Rotation paths and how fast each direction turns (degrees each step)
Each turn is a multiple of 5 degrees from 10 to 175, or 0.
Each row of a path follows its step; steps can be skipped.

step 0: [ -5  19   2 -26 -33 -17 -13  -6  14 -13  17 -22 -22  53 -10 -15  32  22
 -14  11 -44 -34  11  24 -28  18 -27  20  -1 -20 -25 -27  -4  10 -18 -17
   4   2  -1   1  18   7]
step 1: [-13 -14   8  28  11  12 -11  16  30 -10   0  12  -3   3 -36 -17   4  40
  20  14  -1 -36  -2   3 -19  -6  32  44  17 -11 -20 -37  20 -32  24 -29
 -13  -5 -35  11   5   3]
step 2: [  7  38 -10 -14 -36   6   2  -7  28 -35  13  -4  23  18 -18 -27  28  42
  11   1   2 -11   6  -3 -51 -15 -28   0  11  -4  18 -16 -19 -18 -37 -16
  22  -3  -8  27  19  -3]
step 3: [ -5   3  -6  10  23  18  -9  -7  30 -36 -13  -3 -20  40  27 -20  31  20
   6 -11 -13 -34  -4  -5  16  17   2  44  25  -6 -28 -51 -14 -10  -5 -24
 -18  24 -21  -9   9  -1]
step 5: [ -7  27 -18  10  12   8  -3 -32  32 -32  23  -6 -37  16  26 -43  30  10
  25  26   0 -13  21   1 -31   7 -13  35   5  24  26 -25  -4   3 -14 -16
  11  33  10  -8  -4   1]
step 6: [  1   2  61   8   2 -28  -5   9   6 -18  15  -6 -29  35 -38  -7  28  30
   6 -25 -19 -37  10 -16   3  -6  -9  42  15   1 -10  -8 -16  -4 -25  -8
 -14  -8 -14 -18 -15 -12]
step 7: [ -1  11 -13   2   3  25  17  22  36 -15  42  40 -21 -12 -18 -13 -24  22
  24  18  11 -34  20 -15 -40  -2  -2  26  26  25  30 -15 -17 -15  -9 -28
  11  14 -18 -15  -6  14]
step 8: [ 11   1   0   3 -21 -38  14 -20  12 -56   1  -4  -8  44  -5  -1  28  31
  22 -24   0 -11  16  -6  -1 -10  -6  27  15   4  30   8 -23 -17 -27  11
   7  33  -6 -24  17 -34]
step 9: [ 14   8  14  15   9  28  32   3  15  -4  30  52 -34   3   8   2  -9  20
  -5 -37 -13 -39   3 -14  10  10   3  32   4 -17 -10 -20 -30 -15 -28 -18
  -7  15 -32 -10 -26  10]
Speeds:
[-12  11 -16 -12 -13   7  -4  -3   1   5   4  -9  -1   2  -3  -1  -3  -8
  -8   4   0   1   2  -4  -2   1 -10  -3   1   7  10  -9   5  -2  -4   4
   2  13   2 -12   4  -1]
140
[  4  13   2  10  -4  12   0   6  -4 -11   4   6   4  -5  -6   1  -1  -6
 -10  -1   0  -2   7  -9  -5  -3   4  -5 -10  -7   7  -2   0  12  -8   4
  -5 -12  -7  -1   2  12]
145
[ -6  -2 -10   3  -6  -2   3  10  -8  11  -6  12   3  -5  -9  -5   4   6
   9   9  -3   4  -4   1  -3   2  15   0   8  12  11  -6  -6   3   6   8
   8  -6  -9   2  -4   0]
125

step 0: [-16  39  -2 -21 -18  17  -7  32   4   1   8   8  -6  12  42  27  22 -26
 -10  -4   5  29   7  10  20  16  11  -7   2   6 -61  38  32 -26   6   6
 -35  -8 -46 -33  30  44]
step 1: [  4 -20  53   9   7  24  11 -21  14 -23   0 -17 -32  40  22  25  -9 -15
   7 -16 -30 -21  -3  -7 -30 -21   1  20   4  77 -16  40 -15 -13  21  22
   3 -21  -7 -24 -11  34]
step 2: [ 23  20 -17 -14 -23  20 -20  55  32 -20   3  21  19  -3 -30  31   2   4
 -29   4 -54  -3 -28 -18  -3  30  -4  32  21  25 -24  14  11 -18  71  17
  19  -8   7  -4  -6   9]
step 4: [ 39 -39  -4  24   5  47   0  22  29  -3  19   5   2  37  16   8 -39  17
  23 -27 -28  28  10 -31 -48  46  21   5 -17  10   5  16 -11  24   3  -5
  21 -22 -21  -1 -25  17]
step 5: [ 40   5 -32  -6 -26  34   0   0  27  48 -38  30  18 -16  15  17 -26 -11
 -28   4  29 -26   5 -11  13  43  20  32  20   2 -44  10 -43  22  22   4
   1   1  17  -1 -14   7]
step 6: [ 56 -24  28  11 -39   7  13  21 -28  47  10   2 -23   5  14  10 -22 -11
  -6   8  23  21   6  25 -51  -9  -2  15 -11   7 -39 -41 -12   1  -3  12
  39 -19 -15  21  39  -4]
step 8: [ 25   9  31  12 -20  47  11 -15 -25  37 -35   9 -41 -25  17  39 -10 -28
 -17   2  33 -19  28 -31  23  12 -42  -6   9  55  -4  18  10 -10   0  11
 -10   8 -25  -2 -10   8]
step 9: [ 24 -35   0  37 -42 -11  -1  26   0 -27   5  14 -11   0  13  51   8 -37
 -17  25 -35   5   0  -9  12 -28 -13  17 -33  13 -30  16   5 -36  21 -16
  49  10 -37 -13  20 -20]
step 10: [  7 -23   1  14 -12  11 -35  10  -7 -27  -2 -29  19  15  -4  12  11 -13
 -34  -5   7  24  50  -8  57  12   3 -16   8  56 -34 -12  27  23  33  27
  -8  -6  13 -41  18  18]
Speeds:
[  3   3  -7   2   2 -12 -10  -1  -1   1  -3   3  -1   0  -8  17  -4  -4
   5 -11  -6  -8  -3   9   7  10  -1  -9   8  -1  -2   3  12  14  -4   1
   4 -13   5  -1  -5  -1]
135
[  6   2  -9  -7  10   9  -9  -2   4  -3   0  -3   7  -7   0   1  -2  -5
  -9   4   0  15  -3   4 -18  -4  -4   0  -4   1   2   6  -6  13  -3  -9
   2  -1  16   4  -3   4]
40
[ 12  -1  -1  -3   3  -3  -2  -6  -3 -13  -8   2   1   6  10  -3   3  -1
  -5   1   7 -17  -1  10   5  -4   6  -2   1  -3  -3   5  -9   1  -5   3
  -1  14  10 -17  -3   0]
160
[-10  13   2   6  -2   2   4   8  11  -3   6   7   8   0  -4  -2   5   1
  -6   6   5  -3   5   2  16  -4   7   2  -4   3 -10   9  -9   3 -13  -7
   3 -12   4   5  -4  -2]
155
[  2  -9 -12  -4   1   3   4  12  -4   6  -5  -7   5  -2  -7  -6  -8   3
   4  -2   2  -8   5   5  -4  13   3   7   4  -5   8  -4 -19  -2 -15   6
   1  -7  -4   1   5   0]
40
